In the data rows, zero lies at 4.5, halfway between 4 and 5.
Here are some points, one per row:
[5 7 2 3 3 5 3 5 3 5 2 5 5 4 4 4]
[5 3 6 9 7 4 4 5 6 5 9 0 3 8 3 5]
[7 3 5 7 4 4 4 5 4 5 5 5 4 5 4 3]
[4 6 4 3 4 5 4 3 4 5 2 4 3 3 5 5]
[6 7 2 3 3 6 4 5 3 4 0 5 5 4 4 4]
[3 2 5 4 3 4 8 3 2 7 8 6 5 3 4 6]
[4 5 3 9 5 3 5 4 7 1 6 4 3 6 4 5]
[4 5 2 8 5 1 5 4 6 2 6 4 3 5 4 5]
[5 5 3 8 4 4 5 4 6 0 5 4 1 6 5 5]
[3 3 4 4 3 3 6 3 2 6 6 5 5 1 4 8]
[4 7 5 2 4 5 4 4 4 4 4 4 7 6 5 4]
[5 3 5 4 6 3 1 5 4 6 6 8 3 6 6 3]
[5 8 5 4 9 5 0 4 7 7 2 5 7 5 5 4]
[4 4 5 5 4 5 4 5 4 6 4 5 4 6 6 2]
[5 4 4 4 4 1 5 4 6 4 0 5 9 4 6 5]
[5 7 4 3 9 5 4 3 8 6 4 6 7 5 5 4]
[3 3 4 3 3 4 7 3 2 8 6 6 5 0 3 7]
[9 1 3 4 5 4 5 6 5 4 4 5 5 6 6 4]
[6 5 4 5 4 4 2 5 5 4 4 5 4 5 4 5]
[6 4 4 2 4 7 8 5 3 7 2 4 5 4 4 3]
[4 5 3 9 5 0 5 3 6 1 6 4 3 5 4 5]
[3 2 4 4 3 4 7 3 1 8 7 5 5 1 4 7]
[4 4 5 4 5 8 4 4 5 3 6 6 1 4 5 5]
[3 2 6 2 5 7 4 4 6 3 6 5 4 4 6 5]
[4 5 2 9 5 0 5 3 7 3 7 4 1 6 4 5]
[4 6 6 2 6 4 1 5 4 5 4 6 5 4 5 4]
[6 4 4 2 4 6 3 3 5 5 5 5 1 5 7 3]
[5 5 4 5 4 4 2 6 5 5 4 5 5 5 4 5]
[3 6 6 0 4 5 4 5 4 4 3 4 7 5 5 5]
[6 6 4 6 4 7 5 7 6 0 3 1 4 6 5 4]
[3 5 9 4 9 4 5 3 8 6 9 1 0 7 5 3]
[5 6 5 2 6 5 1 5 5 7 4 5 5 4 4 5]
[3 5 7 0 3 5 4 5 3 3 3 5 9 5 6 5]
[5 3 5 6 5 5 5 5 6 3 9 1 4 5 4 5]
[5 2 5 4 6 3 1 6 4 6 6 9 3 8 5 4]
[4 5 4 3 5 6 4 3 4 4 3 4 3 4 6 5]
[5 4 4 2 4 6 6 4 3 4 3 4 6 6 5 4]
[5 4 5 4 5 5 5 6 6 3 3 3 6 6 5 4]
[4 2 5 4 3 4 8 4 1 8 7 6 5 2 3 7]
[4 5 3 9 5 2 5 3 6 0 7 4 2 6 4 5]
[5 4 5 6 6 1 5 6 5 3 4 3 5 6 4 5]
[3 8 5 5 3 2 5 8 4 3 3 3 2 4 0 6]
[7 2 4 7 5 5 5 5 6 4 8 1 4 5 5 5]
[3 4 5 4 5 4 5 4 3 7 5 5 4 3 2 6]
[4 5 2 2 4 5 5 4 4 6 3 4 7 4 3 3]
[4 4 5 4 4 5 5 4 3 6 2 5 4 5 6 2]
[5 6 6 4 9 4 1 4 7 5 4 4 6 4 5 5]
[3 3 4 4 2 3 7 3 0 8 5 5 5 0 3 7]
[5 5 3 8 4 3 4 4 6 1 5 4 3 5 5 5]
[5 2 5 5 7 5 6 3 5 6 9 5 2 5 6 3]
[5 6 4 4 4 6 3 5 8 6 0 6 7 3 5 4]
[4 6 4 2 5 6 4 2 4 4 3 4 3 3 7 5]
[6 3 3 4 2 9 7 4 3 5 4 4 5 5 5 3]
[5 5 6 6 4 8 6 7 6 2 3 4 8 7 7 5]
[5 4 4 6 2 3 3 6 6 5 4 5 5 5 4 4]
[7 4 4 4 3 7 5 5 2 6 2 4 6 4 5 3]
[5 2 6 7 4 5 5 2 5 6 6 5 3 5 5 3]
[2 3 5 4 4 3 5 4 3 8 6 5 4 2 4 5]
[5 5 6 6 4 8 5 7 6 0 1 4 5 7 6 4]
[3 6 5 4 5 9 5 5 3 6 1 4 5 5 6 4]
[5 5 2 3 6 6 6 6 4 5 1 5 8 5 5 4]
[2 4 4 4 1 4 7 2 1 7 7 6 5 0 3 7]
[3 5 6 3 8 3 0 6 4 4 5 8 4 5 5 4]
[3 7 5 5 2 3 4 7 4 2 3 3 1 4 0 6]
[4 7 5 3 4 4 4 5 3 3 4 3 9 7 5 4]
[5 5 3 2 4 5 5 4 4 6 4 4 9 4 3 4]
[5 5 3 8 4 4 5 5 7 1 6 4 2 6 5 5]
[5 4 4 3 3 5 6 5 3 5 3 5 5 4 4 4]
There is one direction along which these points spread out most. For each point below, how far along it does it lie, from 0 to 9? The average is between 4 and 5, and the first point in the table lies past the average.
[9 1 3 4 5 4 5 6 5 4 4 5 5 6 6 4] 4
[3 2 4 4 3 4 7 3 1 8 7 5 5 1 4 7] 7
[3 4 5 4 5 4 5 4 3 7 5 5 4 3 2 6] 6
[6 7 2 3 3 6 4 5 3 4 0 5 5 4 4 4] 6
[5 6 6 4 9 4 1 4 7 5 4 4 6 4 5 5] 4
[6 4 4 2 4 6 3 3 5 5 5 5 1 5 7 3] 4
[5 8 5 4 9 5 0 4 7 7 2 5 7 5 5 4] 5
[5 2 6 7 4 5 5 2 5 6 6 5 3 5 5 3] 4
[5 4 4 6 2 3 3 6 6 5 4 5 5 5 4 4] 4
[5 3 5 6 5 5 5 5 6 3 9 1 4 5 4 5] 2
[3 6 6 0 4 5 4 5 4 4 3 4 7 5 5 5] 6
[4 4 5 4 5 8 4 4 5 3 6 6 1 4 5 5] 4
[5 4 5 6 6 1 5 6 5 3 4 3 5 6 4 5] 3
[4 5 3 9 5 3 5 4 7 1 6 4 3 6 4 5] 1
[6 5 4 5 4 4 2 5 5 4 4 5 4 5 4 5] 4
[4 7 5 3 4 4 4 5 3 3 4 3 9 7 5 4] 5
[5 5 4 5 4 4 2 6 5 5 4 5 5 5 4 5] 4
[7 3 5 7 4 4 4 5 4 5 5 5 4 5 4 3] 4
[2 4 4 4 1 4 7 2 1 7 7 6 5 0 3 7] 7
[6 3 3 4 2 9 7 4 3 5 4 4 5 5 5 3] 6
[4 4 5 5 4 5 4 5 4 6 4 5 4 6 6 2] 5
[2 3 5 4 4 3 5 4 3 8 6 5 4 2 4 5] 6
[5 5 6 6 4 8 6 7 6 2 3 4 8 7 7 5] 4
[5 4 4 4 4 1 5 4 6 4 0 5 9 4 6 5] 5
[3 3 4 3 3 4 7 3 2 8 6 6 5 0 3 7] 7
[3 5 6 3 8 3 0 6 4 4 5 8 4 5 5 4] 4
[5 7 2 3 3 5 3 5 3 5 2 5 5 4 4 4] 6
[4 5 2 2 4 5 5 4 4 6 3 4 7 4 3 3] 6
[5 4 4 2 4 6 6 4 3 4 3 4 6 6 5 4] 6
[3 3 4 4 2 3 7 3 0 8 5 5 5 0 3 7] 7
[4 6 6 2 6 4 1 5 4 5 4 6 5 4 5 4] 5
[5 5 2 3 6 6 6 6 4 5 1 5 8 5 5 4] 6
[7 4 4 4 3 7 5 5 2 6 2 4 6 4 5 3] 6
[3 3 4 4 3 3 6 3 2 6 6 5 5 1 4 8] 6
[7 2 4 7 5 5 5 5 6 4 8 1 4 5 5 5] 2
[3 2 6 2 5 7 4 4 6 3 6 5 4 4 6 5] 5
[4 7 5 2 4 5 4 4 4 4 4 4 7 6 5 4] 5
[6 4 4 2 4 7 8 5 3 7 2 4 5 4 4 3] 7
[5 2 5 4 6 3 1 6 4 6 6 9 3 8 5 4] 4
[3 8 5 5 3 2 5 8 4 3 3 3 2 4 0 6] 4
[5 7 4 3 9 5 4 3 8 6 4 6 7 5 5 4] 5
[4 5 3 9 5 0 5 3 6 1 6 4 3 5 4 5] 1
[3 2 5 4 3 4 8 3 2 7 8 6 5 3 4 6] 6
[3 5 9 4 9 4 5 3 8 6 9 1 0 7 5 3] 2
[4 5 3 9 5 2 5 3 6 0 7 4 2 6 4 5] 1
[3 7 5 5 2 3 4 7 4 2 3 3 1 4 0 6] 4
[4 2 5 4 3 4 8 4 1 8 7 6 5 2 3 7] 7
[4 6 4 2 5 6 4 2 4 4 3 4 3 3 7 5] 5
[4 5 2 9 5 0 5 3 7 3 7 4 1 6 4 5] 1
[4 5 2 8 5 1 5 4 6 2 6 4 3 5 4 5] 2
[4 4 5 4 4 5 5 4 3 6 2 5 4 5 6 2] 6
[5 5 3 8 4 3 4 4 6 1 5 4 3 5 5 5] 2
